One hidden turn or mirror swaps the rows below in pairs. Which row is each named row swapped with?
The rows were stretched afterwards, more along some directions than others.
K162: [-11  22 -12  17   3  14   6  -2  -3 -13 -10  -4   7   6 -13   2   8   4
   0   1]
K33: [ 14   0 -12  25  -9  12  16 -20   5   2   9  -2  21 -10  -9   8  -2  -4
  -9   9]
K604: [  8  -2  -6  17  -7   0  11 -12   4   6  11  10 -13  -9  -2  13   4  -9
  -2  10]
K176: [ 12  12  -3  17 -17  -7   6  -1  12  12   7   2  15   5  -8 -14  -5   2
  -4 -13]
K566: [ 16  -2  -2  -6  -3  -1   5  -2   7  12  16   6   7 -15   9   1 -12   4
  -9  -3]
K297: [ -4  -3 -17   8  15  12   0  -7 -23 -12   2 -12  -2   4   4  34  10   0
  -4   9]
K444: [ 19  18 -14  15   2  24   0  -7  -2   0   3   3   7 -31  -3   2  12   9
 -13   5]
K886: [  0  -9  13   5  -3  -8   5   8   8  -3   1  -9  10  24  -8 -12  -3  -3
  13  -9]
K703: [ 15   9   2  -4   1  14 -15   8   1   6   2  10  -5 -31   5  -6   9   2
  -2  -1]
K544: [ 23   2   0  26 -21   3   4   2  22   3  11  -6   4   9 -17  -5   6  -6
   9  -6]
K151: [ -5   5  -6   1   0   3   8  -1  12 -14  -2   6 -14  -9 -18  -6   4   5
   2   0]
K848: [ -9  -9  -1  10   1  -2   7 -19   2  -1   1   7  17   9 -16   3   4  -7
  -6  -6]
K675: [-14  -8  -3  17   3  -1  19 -15  -4 -21  -4   4  -3  20 -18  11  18   4
   0  -8]
K736: [ 11   6   3  14  -2   7  10 -11   5 -10   1  -1   8   5 -18 -13  13  14
  -9 -10]
K203: [-15  -2   1   3  -5  -8  -9   7  -4 -10  -1  16  11   3  15  11   3 -16
  13  10]
K784: [-1  2 -2 19 -7 -1  5  0 -7 -4  4  1  2 -8 -7  6 11 -3  7 21]
K809: [-16   3 -10   7  15  -2   4   6 -11  -7   2  -8   5  18  -2  28   4 -16
  17   9]
K739: [-15   0   3  -3   0 -13  10   0   3 -14   2   5   8  14   0  16  -2  -8
  15  -3]
K454: [ 14  -1  -4   9  -7  -5  19  -4   8  10   6   8 -10  -9   0  -6 -15   4
 -11   7]
K762: [-24   6  -2  13   1  -8  17 -16 -14 -11   0  11  16  22 -15  12   8 -11
   2  -6]
K138: [  5   5   4  19  -6  15  -1   0  -7 -10   4  -8  21   5 -15   9   8   0
   4  -9]
K696: [ -2 -13  -3  11   0 -14  16  -4   0 -10   3  -5  -7  11 -14  11   5 -10
  11   9]
K783: [  2  -3  -1   6  -4   7 -13  -6 -14  -3   2  -5  21   0   7  20   2 -14
   5  -4]
K927: [ -4   7  -4 -12  -3   2  -7  -2  -7   0   2   3   4  -7  12  13  -5   0
  -4   5]
K280: [ 13   5   0  12 -19  -5  16  -1  15  -2   5   9   9 -10 -19 -24 -10   5
  -8  -4]
K536: [-10 -17  -6   0   0 -11  19  -7   8 -12   2  17  -9  -1  -2  18   0  -9
   2  14]
K734: [ -5   3  -4  10  -3   8   0  -2 -14  -1   3   2  13  18  11  19  13 -13
  11  -1]
K182: [ -3   6  -9 -10   7   2   6  12  13 -10   0   9 -11 -20   0  -2 -12   7
  -1  -1]
K92: [  6  -4 -14  21 -12  -4  17   4  13   0  -7  -1  10   9 -14 -10  -8  -3
   4  -3]
K629: [ 23   6   5  11 -17   7  -6   0   7  18  13   1   8  -4   1  -3  -1  -1
  -4  -7]
K174: [ 20   4   6  14 -11  21  -8   0  14   5  11 -19  19   3 -15  -7  11   2
   4 -11]
K642: [ -2  14 -11   1  10  20 -12  15 -14  -9  -3  -3  -6  -6  12  10  10  -2
   9   2]
K671: [ 15  -2 -15  21 -15  -2  16 -10  17   6   8   2  14   2 -14  -9 -20 -10
  -8  -1]
K924: [  0  13  -5  -3   6   6  -9  -7 -22   1   1  -5  13  -2  16  12  -7  -5
 -11  -5]
K955: [  8 -14   8  -1  -5  -8  -3   1  -9   9  10  -1   6   4  15  21  -9 -11
   4   2]
K387: [ -2  13 -12   8   7  13   3  -6 -13   0  -3  -8   7   3   6   9  -1  -1
  -8   8]
K855: [-10  12  -6  20   3   4  -3   8  -8 -18  -6  -7  14  11 -10   4   1  -5
  11  -1]
K650: [ -1  -7   4   2   3  -7  -1  14  -6   1   6 -16   3  14   3  16  -1 -11
  25   8]
K635: [ -7  22  -2 -11   7   2 -11  -5  -6 -10   0   1  -1  -3  -2  -8  -1   4
  -4 -16]
K212: [ -7  12 -17  20   6  19   3 -12 -15  -4   1   7   9   1  -4  13  17  -6
  -8   5]
K295: [  7 -10  -2   9   6  -3  11  13  -3  -1   0 -21   0  12  -8  -1  -8   4
   6   4]
K931: [ -7 -19  15  -8  -2  -6   9   0   4  -6   4  -7  -1  19   1   6   5  -4
  11  -3]
K14: [  2 -13  -9  16   5   7  15 -10  -3  -5  10  -6   5  -2   0  22   2  -2
  -1  16]
K404: [ -8 -10  -5   2   7  -6   5   1  11  -5  -1   1 -15  -1  -5  10   5  -7
  19   9]
K800: [ 11 -14   3   4 -10 -14  18   0  14   5  10   8  -2   2 -11   8  -2  -5
   1   5]
K505: [  4 -13  -3  -8  -4  -2  -8   4  -4   2   7   0   4  -4  14  17  -7  -8
   7   2]
K489: [ -2  11   4  13   1  10   6   9   4  -7   3  -8   2  -8 -10  -4  -1   2
   5  -7]
K570: [  6  -8   0  13  10  10  -5   4  -5   1   6  -1   4 -10   1   7  15  -5
   4  15]
K859: [ 16   1  12   6 -10  -1  -4  11  14  10   3   4   4  -9 -10 -29   0  -3
   2 -10]
K513: [ 10   7   3   2 -11  -2   4   2  19   4  12  -7   0   7  -6 -18  -7   2
   7 -19]
K321: [-14  18  -9  22   7  17   2  -6 -15 -16  -1   1   8   1 -13   9  28   3
  -5  -5]
K401: [  1   4 -24  14   6  17   9  -8  -6  -5   5   2   0 -13   3  23   8  -6
  -1  18]

K800 pairs with K809
K635 pairs with K736
K762 pairs with K544
K387 pairs with K703
K297 pairs with K566
K927 pairs with K570

